(in the rows, 128 means zero)
Which row each row swaps with, under one turn or mirror:
The rows were stretched afterwards, more along some directions than others.
J236: [130 121 125 129 121 151 136 130 133 115 117 145 107 132 158 123 123 118
  97]
J263: [138 130 162 118 144 142 135 136 112  89  73 156 122 151 157  94 133  79
  79]
J118: [128 124 157 153 129 137 137 106 125 138  94 135 110 152 137 107 150 117
  91]
J385: [125 115 145 137 124 142 145 123 114 112 101 158  97 159 157 108 149  98
  92]
J229: [148 124 135 147 118 144 144 120 149 115  96 157 106 157 156 107 151 110
  77]
J273: [118 112 159 138 136 125 115 108 129 133 103 135 139 134 134 118 139 114
  95]
J55: [105 138 145 140 120 139 147 113 108 105 109 151 122 135 167 105 131 113
 128]
J615: [141 128 173 124 133 146 130 106 127 127  99 124 138 146 136 125 139  99
  78]
J923: [112 110 140 145 113 143 131 121 131 114 118 140 106 135 154 106 162 128
 112]
J432: [124 140 146 137 131 152 152 114 114 105 102 148 129 128 165  86 142 111
 134]
J794: [113 142 145 137 134 146 152 115 115 102 102 153 128 129 167  96 134 110
 132]
J602: [143 130 169 116 146 140 137 137 110  91  69 154 122 152 154  88 138  77
  81]
J162: [129 128 156 120 133 137 133 136 113  95  88 154 119 149 159 109 127  88
  86]
J84: [139 122 123 123 126 162 132 119 132 124 113 149 114 120 153 112 136 128
 119]
J198: [121 143 152 133 137 149 152 115 109 102 101 149 134 129 164  88 138 106
 135]
J47: [127 123 123 127 115 159 135 121 130 117 119 150 106 126 162 120 130 125
 110]
J38: [130 122 118 134 112 159 135 116 131 123 122 147 105 127 161 120 130 128
 113]
J513: [113 111 160 138 139 118 140 113 122 115 118 136 137 152 142 116 146 122
 107]
J795: [153 135 151 118 135 167 152 122 125  92  95 154 125 141 186  92 129  95
  99]
J15: [127 122 162 148 143 138 131 110 126 137  89 136 119 143 126 107 155 111
  88]
J537: [143 125 162 157 137 152 129  93 125 125  90 138 143 140 144  96 163  86
  88]
J619: [147 127 134 159 109 160 150 106 120 122 104 141 109 153 175  98 142 120
 108]
J511: [147 124 151 127 139 171 135 113 125 108 105 124 130 135 156 109 146 117
 103]
J658: [118 127 165 148 148 136 127 112 126 125  92 131 122 138 119 107 156 104
  83]
J330: [132 125 138 150 133 165 138 119 134  98  91 145 101 143 165  94 164 119
 106]
J582: [132 135 177 130 143 136 145 105 114 118  90 143 140 140 153  94 132  87
  88]
J641: [120 114 156 138 132 129 114 105 132 133 106 131 139 134 135 123 138 117
  96]
J497: [146 127 172 117 148 140 129 135 116 100  69 149 129 148 143  91 141  74
  75]
J372: [133 122 129 131 117 148 133 132 126 107 107 152 102 143 164 116 126 110
  91]
J292: [121 111 158 135 135 126 113 107 134 134 105 132 138 135 131 125 139 117
  93]
J856: [104 126 155 141 125 130 127 102 123 125 112 136 131 131 146 121 139 116
 112]
J525: [128 137 143 138 136 150 151 120 123 105  98 155 124 131 160  88 145 110
 125]
J935: [108 118 161 142 127 130 121 100 125 128 102 132 130 140 144 117 144 114
 100]
J655: [107 108 160 159 120 114 119 115 134 139  94 144  97 148 120 113 168 101
  70]
J298: [143 124 143 134 137 170 138 116 125 105 102 133 122 137 159 100 152 125
 108]
J653: [138 128 134 141 123 138 148 127 142 110 101 156 111 149 155 102 146 118
  98]
J993: [141 127 169 145 144 152 126 104 112 115  79 141 140 141 142  87 162  75
  87]
J666: [129 123 119 135 110 158 133 118 132 122 118 149 103 129 161 122 130 125
 108]
J428: [144 126 172 123 152 143 130 127 114  99  69 149 134 146 143  85 149  76
  80]
J338: [113 108 167 143 131 119 112 122 120 138 108 130 123 139 111 112 154  98
  75]
J861: [123 116 136 144 121 153 124 118 132 111 130 130 123 130 150 110 154 124
 108]
J850: [133 112 156 128 145 132 114 110 129 135 100 133 145 128 127 111 141 118
 101]

J537 pairs with J229
J641 pairs with J666
J655 pairs with J861
J658 pairs with J330

Which row each row swaps with, under one turn or mirror:
The rows were stretched afterwards, more along some directions than others.
J859: [138 120 148 137 140 113 123 120 125 135 141 103 102 113 105 137 157]
J637: [144 140 150 150 123 118 101 122 140 134 151 107  99  92 126 132 154]
J564: [162 113 146 113 113 122 105 132 106 126 129 111 105 120 142 130 160]
J642: [133 124 148 136 130 141 112 132 128 133 145 137 108  94 127 139 124]
J248: [114 141 137 136 146 139 124 108 135 136 132 137 133  90 117 149 116]
J989: [106 136 132 141 129 143 136 109 126 132 110 133 110 116 129 136 114]
J342: [126 128 129 122 133 143 137 110 116 138 111 124 138 113 124 142 133]
J228: [144 135 145 143 126 112  97 141 108 116 161 111 112  99 130 149 152]
J863: [150 127 136 120 136 150 135 119 114 138 138 133 115 121 142 135 145]
J904: [163 123 138 131 119 117 122 113 124 133 148 117  87 110 142 153 157]
J943: [144 120 139 116 143 125 104 120 130 137 137 127 135 115 131 143 142]
J270: [149 123 160 119 131 112 120 121 128 127 149 109 104 100 113 121 162]
J465: [140 150 127 122 125 130 128 108 123 115 129 142 126 101 146 156 124]
J868: [102 126 122 133 122 136 140 111 126 122 105 134 127 118 127 125 119]
J235: [166 133 139 134 105 137 131 129 121 134 141 118 105 103 150 138 157]
J889: [125 124 126 116 135 153 129 100 138 151 117 132 118 134 128 139 123]
J883: [150 129 144 123 134 110 144 104 115 133 132 124 114  99 122 140 155]
J172: [116 121 127 128 138 131 102 120 121 128 141 130 138 116 130 146 103]
J443: [155 112 121 136 118 131 139 110 121 137 120 121  97 128 146 128 163]
J280: [132 124 135 117 141 137 133  89 115 139 105 125 109 120 134 127 141]
J903: [150 136 135 102 135 137 138 111 136 134 145 125 130 119 125 138 127]
J607: [124 119 112 143 121 128 121 115  96 127 108 108 109 141 145 128 147]
J189: [136 132 129 102 138 139 143 108 129 138 134 129 135 125 122 135 114]
J131: [163 139 139 115 123 128 111 120 137 131 148 117 117 116 132 134 154]
J681: [153 122 145 127 120 133  87 137 134 138 170 116 112 117 140 127 130]
J600: [128 129 131 127 114 141 113 121 118 131 141 141 118 131 143 136 104]
J415: [145 123 131 111 130 155 125 134 134 135 155 144 133 123 152 133 114]
J140: [124 116 125 124 131 113  99 123 106 121 132 103 124 131 139 129 128]
J268: [116 122 128 111 134 138 141 111 114 135 123 134 127 133 120 125 100]
J736: [115 144 144 137 148 132 118 105 137 133 132 132 128  85 114 147 123]
J178: [143 120 143 120 133 115 145 121 115 134 139 129 119 104 125 140 150]
J933: [143 103 121 134 114 107 127 131 111 133 137  99 102 138 123 120 139]
J649: [118 121 130 127 116 126 126 117 117 142 109 112 114 136 131 110 141]
J319: [136 109 116 111 121 162 141 130 122 135 108 154 143 133 143 141 122]
J412: [128 130 120 115 127 160 119 120 137 133 122 134 135 130 146 133 102]
J439: [144 119 152 129 123 113  88 135 122 139 178  99  94 112 132 136 156]
J59: [143 105 121 133 112 107 128 130 108 128 138 101 103 143 123 118 141]
J697: [118 119 128 111 136 140 141 113 118 140 123 133 127 128 120 126  99]
J884: [163 125 139 118 132 121 114 128 123 118 155 118 118 103 140 152 137]
J320: [101 119 121 127 133 153 119 125 133 146 143 140 133 128 134 144 107]
J844: [112 139 130 133 130 158 108 133 126 134 133 134 138 122 130 134 115]
J967: [148 137 149 149 120 115  96 125 133 135 154 100  96  96 125 129 157]
J793: [148 135 140 125 119 135 102 122 129 131 136 136 115 110 161 138 132]
J43: [160 119 135 135 123 125 115 121 140 137 136 131 117  97 136 146 159]
J545: [131 130 128 131 114 129 134 105 124 142 108 118 111 128 134 115 143]
J23: [140 109 136 126 127 112 101 126 114 134 153 109 119 139 114 134 136]
J41: [115 106 133 143 133 123  96 130 122 138 125 104 114 122 105 124 138]
J880: [142 139 156 117 132 136  98 102 136 140 125 131 115  91 136 134 139]
J139: [142 139 118 127 111 121 135 112 119 117 130 120 114 120 147 141 126]
J416: [150 129 119 130 108 113 133 120 115 122 138 111 105 125 144 134 135]

J140 pairs with J415
J319 pairs with J564
J416 pairs with J189
J884 pairs with J412

